In the rows, 128 means zero.
name the system of each run
run 1, R (10 x 18)
[[117 118 139 146 196 152 147 128 101  98 100 130 130 152 157 117  99 141]
 [142 122 113 128 113 179 135 168 132 162 141 132 109 125 162 170 152  99]
 [157 123  97 111  98 105 114  85 118 112 156 135 142 142 101 140 157 129]
 [ 92 146 176 121 130 118  83 106 138 113 118 114 110 117 117 113 118 139]
 [127 131 137 146 120 139 169 153 151 147 132 143 134 101 123  94 106 140]
 [148 110 123 147 148 113 154 120 120 132 106 133 147 156 158 139 128 108]
 [118 139 115 114 139 143 104 154 122 123 128 106 130 125 123 170 147 122]
 [134 144 120 100 109 148 124 109 131 132 145 148 117 132 105 109 134 137]
 [109 122 151 140 111  96 130 106 150 145 130 125 113 130 133 119 123 115]
 [122 124 123 141 142 115 134 142 131 124 124 120 145 103 132 129 112 149]]
run 2, X (10 x 18)
[[ 78 106  98 104 215 130  86 219  97 132  59 145 128 148 154  94  72 164]
 [151 109  61 137  74 110 104 195 152 206 150 135 124 188 197 109 140 104]
 [115 145  59 168 109  90 118  98  61 111 194  85 123 185 122 169 143 144]
 [ 84 127 130 116 130 167  49 124  76 105 141 143  62 104 142 122  97 174]
 [182  93 139 155  59 118  89 116 144 131 145 174 126 113 163  66 114 148]
 [156 121 163 209 125 109 143  99 114  89 143  93 147 161 152 140 132 120]
 [133 124 154 145 141 207 128 160 109  97 139 120 106  97 126 161 136 124]
 [171 116 130  98  98 172 148  90 150 136 138 174 114 113 132 119 144 110]
 [123 144 167 126 122  93 129  68 156 115 125 104 143 128 110 141 146 112]
 [113 152 163 123 156 144 141 154 141 109 103 116 149 100  92 119 116 141]]
run 3, F (10 x 18)
[[ 91 122 125  73 115 140  35 182 110 130 117 141  76 124  84 127 136 127]
 [131 112 117 136  85 111 127  89 178 125 194 130 123 140 126  44 104 160]
 [103 159 170 197 149 107 146  97 111 120 124  90 135 122 174 156 104 138]
 [159 102 119 141 125 148 126 187  83 116 103 162 133  87 114 158 129 123]
 [174  92 120  99 114 156  97 116 159 117 137 140 125 173 145 109 159 109]
 [ 99 189 141 123 113 134 120 100 149 129 169  81 127 131 113 144 144 134]
 [105 129 135 127 146 127 163 106 101 119 118 162 111  88  97 119  97 146]
 [142  72 150 137 136 114 135 140 167 139  98 141 130 115 160 125 120 106]
 [154 167 116 128 118 125 124 151 148 129 127  97 182 147 127 136 154 127]
 [109 162 132 115 136 159 142 128  92 131 126 149 105 162 106 121 131 120]]
run 4, L (10 x 18)
[[141 131 169 107 136 171 173 123 138  69 149 113 129 127   6 136 168  95]
 [ 92 134 176  97 181 178 195  64 191 127 123 133 111  88 133 115 100 132]
 [132 160 166 130 134  91 164 119 158 177  60 145 166  62 162 168 126 107]
 [130 131 131  92 159  79 130 171 134 140  58 131 172 171  82 128 148  94]
 [ 72 159 103  90 151 158 149 170 175 165 148  95 116 167 116 110 130 123]
 [ 93 170  81 133 127 126 177 111 104 186 144 145 109 112 154 149 107 139]
 [109  92 104 116 127  61  90 115  98 155  96 157 107 135 151 141 118 122]
 [118 128 102 118 110 101  68 167 150 129 144 103 145 141 124  95 127 158]
 [131 170 116 166 103 154 137 140  98 133 166 124 124 170 142  99 120 146]
 [130  77 118 161 118 138 134 121  97 127 150 146  83 130 151 152 124 113]]
run 5, X (10 x 18)
[[128 139 169  88 132  81 105 139 188 166  67 129 154 225 140  63 146  83]
 [ 77 179 100 171 122  95 175 191 155 153 178  49 155 152  80 134 130 128]
 [ 79 130  57 110 182 152 167 142  75 160 123 167  93 102 152 148  83 164]
 [140  82  95  87 102  74  47 121 133 163 100 161 111 130 174 140 141 114]
 [150 157 117 150 113  92  76 134 114  85 150  81 176 202 109  96 142 152]
 [ 82 162 151 178 124 175 138 162  92 140 157 122  78 141 143 103  95 144]
 [146  63  92 145  93 130 143 116 132 148 161 170  94  75 155 142 115 129]
 [169 114 130 128 144 110  89  69 122  84 114 114 165 145 160 157 146 135]
 [134 176 184 140 107 169  92 162 116 109 117 120 126 144 109 116 146 120]
 [132 108 135 145 105 153 190 123 148 137 165 151  99 127 100  91 119 117]]
run 6, P (10 x 18)
[[ 97 160 125 109 133 153  97 168 119  88 153 101 130 146  52  88 125 164]
 [104 135 118 153 123 158 181 106 126 163 164 155  87 139 167  86  86 144]
 [138  97 102 167 112  79 119 120 111 140 131 120 132  97 171 190 133 120]
 [162 124 130 102 134 137  54 143 110  86 100 132 153 145 120 124 147 142]
 [119 162 165 133  90 171 132 141 143 139 157 132  97 153 108  87 131 117]
 [121 129 117 160 124 116 184  79 125 126 166 123 125 105 123 145 118 134]
 [133 106 134 119 159 123 102 113 126 117  86 139 136 101 173 155 118 136]
 [156 136 146 117  96 135 107 174 146 137 114 140 144 128 113 115 150 112]
 [124 149 135 133 127 130 163 107 131 118 149 115 130 171  95 109 137 116]
 [ 89 131 127 130 158 136 148 112 132 134 130 114 111 104 146 152 111 136]]
run 7, Y (10 x 18)
[[135  94 139 130 141 124  60 124 100 124  90 147 102 189 197 112 122 117]
 [144 133 120 149  59 141  89 166 152 124 193  94 126 125 104 124 159 131]
 [129 134 135 154 152 156 155  84  82  78 151 131 118 164 117 107 110 151]
 [124  89 162 146 112 151 110 133 133 139 124 146  80  89 167 157 125 106]
 [188 119 132 127 107 124 130 109 156  94 136 125 178 112 107 117 148 138]
 [109 168 180 132 151 154 136 114 132 124 107 112 118 167 137 125 132 108]
 [121 119 122 118 114 156 166 154 140 148 141 144 108  88  98 145 133 110]
 [136 114 116 113 154 106 149  82 150 125 116 134 150 130 143 126 123 132]
 [108 171 153 122 123 113 107 139 140 150 103 114 137 115 138 148 132 124]
 [134 135 115 114 124 126 148 153 119 136 120 152 137 138  89 105 128 127]]
run 8, F (10 x 18)
[[136  85 109  89 134 137 107  77 175 123 150 123 116 109 157 149 142 126]
 [116 186 160 110 119 104 102 106 149 121 109 112 164  90 106 128 129 153]
 [130 123 168 146 133 132 168 145 122 116 106 155 124 134  81  84 114 117]
 [140  93 117 146 145 148 174 142 168 144 143 107 132 140 164 144 136 104]
 [133 176  97  98 134 134 124 121 117 149 115 123 158 120 143 170 148 133]
 [109 129 138  93 119 113 109 128 109 138 107 162  98 144  90 108 131 111]
 [105  98 121 138 127 104 136 130 177 138 160  99 121 141 132  99 113 133]
 [123 171 123 152 144 121 142 126 117 138 120 117 158 120 168 136 110 153]
 [139 121 137 137 114 128 120 157  83 139 102 168 109 136 123 137 133 103]
 [141  86 101 119 117 127 108 131 153 121 162 112 122 157 130 121 144 121]]
run 9, D (10 x 18)
[[ 48 120 109 112 157 194 131 218 108 138 157 104  55 141  84 150 125 111]
 [120 109  40  89 130 120 157  69 124 170 154 184 106 120 169 101  94 165]
 [121 157 140 154  92  33  58 103 111 146 104 108 149 117 163 168 136 128]
 [141 123 139 141 125 146  78 206 112  78 126 115 144 141  72  82 122 158]
 [119 112 133 153 130 176 161 119 149 141 169 128  92 184 176  74 106 125]
 [136 119  96 166 105 119 150 107 110 141 165 116 121  82 165 200 138 122]
 [166 126 132 100 137 135  76 111  84  87  88 160 149 122 114 139 139 140]
 [128 133 177 114  97 145 101 133 179 133 137 125 110 143 118  83 141 114]
 [121 145 130 163 129 132 192 117 152 124 165 105 146 116 110 121 116 137]
 [122 119 142 136 165 135 147 119  94 127  85 150 119 117 156 160 115 115]]
run 10, R (10 x 18)
[[ 77 137 148 154 159  49 194  81 120 176  85 139 118 140 149 148 104  97]
 [101  89  69 100 173 106 107 204 132 142 100 115 145  91 135 169 115 145]
 [153 174  83  77 126 160  99 130 128 143 126 142 152 189 158  94 140 148]
 [ 81 168 133 150  89  96 127 121 109 163 166 106  84 182 114 131 138 102]
 [ 93  77  93 144 140 108 128 110 122 111 167 129  99  94 124 119  87 167]
 [151 127 135 144 117 145  91 137 131 142 108 150 134 116 205 112 109 150]
 [160 144 131 173  92 127 126 175 103 125 137 123 147 167 113 126 150 111]
 [121 101 133 133 154 151 130 102 116  80 154 109 103 163 108 128 130 126]
 [123 132 145 128 111 167 125 109 154 142 146 129 105  78 157 149 127 132]
 [167 128 134 137  91  98 133 122 121 130 113 162 153 106 113 124 138 121]]
run 11, P (10 x 18)
[[156  87 106 133  95  79 124 185 118 138 116 155 139 157  79 109 145  98]
 [102 127 112 129 163 139 121 113 143 102 165  70 126 210 137 114 133 133]
 [ 89 189 104 129 124 166 131 147 102 166 143 130 107  86 155 152 108 161]
 [151  82 104 125  90  82 115 104  99 143 118 192 108 118 125 119 123 121]
 [128 101 154 147 126 103  74 122 167  94 146  74 143 163 143 119 138 129]
 [127 196 140 148 128 182 136 158 103 120 133 120 148 118 126 116 118 164]
 [138  95 128 142 109 138 171 105  93 146 128 185  79 130 129 133 123  97]
 [139  87 119 123 126 105  98 101 175 107 151  88 141 116 144 162 151 123]
 [137 201 149 108 134 156 102 140 128 121  96 126 170 122 132 113 126 159]
 [116 120 160 145 105 124 173 139 113 150 118 169  87 135  91 105 118  94]]
run 12, Y (10 x 18)
[[ 97 166 144 101 211 202 107 165  97 108  91 114 116 251 145  85 122 125]
 [105 114  66 122  60 178 151 152 138 198 215 146  50  85 140 165 143 109]
 [151  95  92 136 147  48 134  18  98  73 139 127 167 120 114 142 118 163]
 [ 94 157 221 132 128 122  39 155 132 123  63 120 113 111 157 118 114 130]
 [178 129 120 142  76 168 173 191 147 138 159 162 143 141  83  67 135 122]
 [111 100 108 156 182 131 182  89 133 123 154  88 120 190 174 153 126 107]
 [121 149 117 109 127 150  86 133 112 125 123 118 128  49 137 203 139 146]
 [165 134 140  86 101 114 109  90 120 122 100 188 137 147  98  80 136 127]
 [ 83 123 170 155 118  98 145 140 181 151 145  87 109 155 123 106 121 102]
 [128 143 105 149 159 156 169 161 114 111 137 117 157  90 124 139 106 163]]
run 13, D (10 x 18)
[[197 159 135 144 113 108 154  74 141 128  97 173 202 106 172  89 109 163]
 [140 128 209 173 112 109 117 167 126 118  94  98 130 160 111 161 166  61]
 [134  93  98  89 169 197 163 152 157  95 159 119 131 130  82 118 133 134]
 [105 176 128 106 135 141 163  58 135 181 121 150 111 131 186 145 119 123]
 [128 125 135 128  93  67 112 144 113 137 104 146 138  78  79 165 141 111]
 [125 113 139  97 172 116 104 140 152  94  97 119 159 170 106  74 115 145]
 [ 91 166 134 148 121 155 155 162 158 177 150 102 112 143 164 126 121 118]
 [137 115  80 144 125 110 164 128  76 133 137 155 124 127 110 157 124 129]
 [120 101 126  98 147 106  64 106 128 117 103 130 117 149 152 137 130 127]
 [130 165 128 126  93 144 102 158 160 141 155 109 146 112 124 107 133 152]]
run 14, L (10 x 18)
[[120 118 135 129 148 101 162  91 170 172  95 138 136  79 203 162 110 117]
 [139 152 123 104 137  71  92 164 114 136  63 124 182 132 111 159 150 117]
 [ 99 151 118  93 126 146 128 174 138 142 136 123 115 188  81  83 136 119]
 [ 88 138  96 147 125 140 184 116 142 169 179 121  97 127 153 127 103 137]
 [119 115 105 139 143  92 111 106  89 139 103 146 123 106 175 163 108 140]
 [142 114 124 107 103 104  56 161 127 129 109 137 135 141 120 113 140 131]
 [133 149 119 143 102 140 132 141 141 121 179 104 136 166 107  90 134 141]
 [112 130 131 167 136 154 156 109  99 123 152 126  99 132 154 143 112 131]
 [148  86 123 125 128 126 106 121 121 121 110 155 119  87 149 151 125 126]
 [160 137 136 111 114 118  92 121 152 110 125 120 159 140 118 113 149 134]]

runs to name
run 15 (2 x 18)
[[154 158 122 155 112 132 113 137  82  73 149 118 162 148  82 104 124 168]
 [122  98 163 150 137 197 135 121 116 115 142 144  69 139 157 119 114 116]]
 -> F
run 16 (2 x 18)
[[ 62 131 107  83 140 160 112 148  82 130 146 145  53 173  62 111 126 121]
 [104  86 101 119 100 118 131  82 198 169 190 128  84 116 177  98 108 137]]
 -> R
run 17 (2 x 18)
[[103 141 165 158 140 124 170  73 160 136 140 101 122  93 159 156 116 126]
 [146 127 132 123 143 112 144 153 110 123  81 150 161  76 105 163 129 128]]
 -> F
run 18 (2 x 18)
[[126 156 121 133 114  88  46  67 100  82 148 111 141 182 138  64 104 189]
 [104 140 181 202  75 144  97 181  82 140 144 138  66 136 138 105 106 122]]
 -> Y
run 19 (2 x 18)
[[140 146 119  78 150 114 155 135  87 161  47 175 143 106 104 203 159  78]
 [ 87 117 112  36 143  89 112 120 190 155 114 124 121 164  73  97 145 106]]
 -> L
run 20 (2 x 18)
[[151 108  89 172 116  14 115  53  84  71 156 100 177 184  97 110 124 158]
 [ 77 132 189 157 167 174  37 180 122  94 116  71  96 118 181 136 105 154]]
 -> D
run 21 (2 x 18)
[[158 188 179 105 138 123  89 177 154 117  63  85 195 195 101 139 187  83]
 [ 86 163 119 107 136 191 211 172 135 145 167 116  99 150  41 127 144 100]]
 -> L
run 22 (2 x 18)
[[170 167 120 177 141 135 157 105 128 116 123 112 201  54 206 168 110 179]
 [172 109 185 118 121 139 103 159  69 126  34 202 115 131 123 149 150  70]]
 -> P
run 23 (2 x 18)
[[166  95  91 163  22  66  59 142  81 152 159 166  94 169 140 100 144 116]
 [116  96 124 191 138 119  94  87 102  54 197  68 113 184 137 105 109 169]]
 -> X
run 24 (2 x 18)
[[123 156 170 136 125 111  70  59 123  79 144  87 130 184 127 112 138 139]
 [114 139 180 171 103 166 139 169 119 113 142 131 102  74  94 117 108 137]]
 -> L
run 25 (2 x 18)
[[103 187 155 111  94 166 113 137 122 184 126 140  80 170 159 131 147  91]
 [109 116 101 127  96  80 147  94 118 122 174 128 118  93  55 142 131 135]]
 -> P
run 26 (2 x 18)
[[ 52 197  71 154  63  85 133  87  99 198 210 115  74 144 147 124 106 157]
 [105  81  96 167 130  41  72  91  57  97 130 138 109  83 139 134  79 187]]
 -> P
run 27 (2 x 18)
[[109  86 125 105 107  80  93  55 115 118 146 136  80 129 106 155 143 107]
 [106 133 176 136 124 104  90 116 161  96 127 109 141  79 105  84  99 170]]
 -> Y
run 28 (2 x 18)
[[142 206  97 192  69 110 183 143  85 168 178  93 146 208 128 164 168  90]
 [ 53  92  98 111 156 152 128 106  64 103 168 131  40 105  77 168 111 139]]
 -> X
run 29 (2 x 18)
[[108 101 163 192 154 162 164 133 156 120 146 117 107  91 182 104  79 152]
 [191 107 115 152 114 149 147 138 119 140 113 155 151  79 175 188 148 109]]
 -> X
run 30 (2 x 18)
[[179  80 131 155 179 221 168  92 166  82 167  88 140 134 202 175 144 115]
 [171 205 161  94  84 196 117  98 110 134 121 149 131  80 123 202 187 103]]
 -> X
run 31 (2 x 18)
[[132  80 133 155 104 117 138 101 102  77 176 128  95 135  58 119 131 123]
 [118 109 161 137 161 165 119  90 165  90 135 116 123  94 163 102  95 167]]
 -> L
run 32 (2 x 18)
[[166  97 174 172  86  42  79 138 122  78 111 112 167 124  71 118 142 119]
 [123 117 164 139 185 200 125 170 171  74 136  80 143 166 132  84 117 146]]
 -> D
